In the rows, 128 means zero.
Each named move below is a turn or a mirror, shown by a few rows before and after it. Which moves, in which order, take the first row of each later pair to the second? The first pair is answered.
Y:
[125 105 125 137 170 150 123 126 160 102 113  98] -> [148  97 138 125 138 166 116 124 156  99  98 111]
[ 67 128 105 116 135  88 165 123 122 105 139 140] -> [111 113 120  82  85 122 140 121 109  97 118 158]
[142 171 156  92 108 105 153 148 117 125 127 153] -> [112 177 143 118 142  88 152 148 124 127 141 135]
[104 143 108  89  98 138 146 133  96  98 114 155] -> [ 72 156  99 125 144 116 155 138 114 107 123 145]
K:
[172 109 148 111 115 153  99 116 112 134 122 141] -> [163 112 147 131 139 158  91 114 140 151 124 130]
[151 163 164 101  98 100 131 128 111 125 136 132] -> [147 105 120 105  80 156 113 119 110 118 106 140]
[153 143 113 106  95 153 131 129 126 123 128 142] -> [137 118 106 129 132 163 118 113 141 132 129 129]
[136  91 112 118 119 170 105 135 152 136 119 137] -> [114 115 134 134 164 132 110 131 165 154 147 121]
W:
[155 138 148  93 143 170 120 114 125 135 131 150] -> [144 123 128 107 143 184 116 112 134 124 123 146]
[146  86 120 149 102 157 136 127 131 116 102 128] -> [119  96 100 144 108 156 158 132 125  98  99 132]
[ 86 130 106 160 137 115 139 145 108 107 121 127] -> [ 95 161 127 138 131 103 139 147  98 109 116 135]
[119 115 136 162 140 120 124 105 129 133 117 131] -> [110 124 132 157 129 118 128 112 125 125 126 126]
Then:
(2 to 3 moves a pair)
[169 165 158  85 110 128 135 134  98 112 146 143] -> [158 172 157 120 162 104 139 124 126 131 174 118] | Y W
[150 144 163  80  70 126 115 118  77  93 104 134] -> [109 188 164 140 157  66 132 120 116 117 157 105] | Y W
[ 76 133  99 191 200  98 146 138 165 139 150 106] -> [ 76 111  67 191 185 109 145 131 164 131 129 100] | Y W Y
[107  90  75 135  70 189 146 137 118  95  87 119] -> [ 90 197 140 160 180  78 159 148 136 142 166  91] | K K
[ 96 104  73 164 132 125 134 122 144 124 121 112] -> [169 150 148  82  84 117 127 129 107 133 114 141] | K W Y
[148  91 110 126 111 198 125 110 110 105 116 138] -> [123 175 129 105 112 120 173 136  90 102 135 134] | Y K K
[116  84  96 145 102 180 131 128 139  95 111 122] -> [159  93 151 150 161 162 100 106 158 130 144 110] | K Y K
[156  90 137 107  99 143 111 107 124 126 105 144] -> [113 130 117  96  85 100 154 134 115 112 114 145] | Y K K
[152 158 171 121 145 119 122 126 121 138 136 107] -> [127 165 141 110 105 113 147 145  97 120 122 113] | K Y K
[180 161 176 104  95 105 128 126 117 152 132 142] -> [ 95 104  91 193 153 129 148 117 150 147 132 117] | K W Y
[165 138 185 104 111 115  94 118 145 190  97 136] -> [149  84 138 116  98 161  84 113 151 176  76 132] | K W
[ 95  73  65 197 162 129 131 110 150 138 114 103] -> [176  51 114 133 101 178  95  93 125 148  94 136] | K Y K
[123 167 117 106 108  79 160 142 129 116 148 136] -> [144  75  90 133 131 159  98 108 157 128 134 121] | W K K
[111 198 148 137 174  71 138 134 133 142 173 103] -> [ 89 125  96 188 195 118 116 117 154 137 156  87] | Y K Y
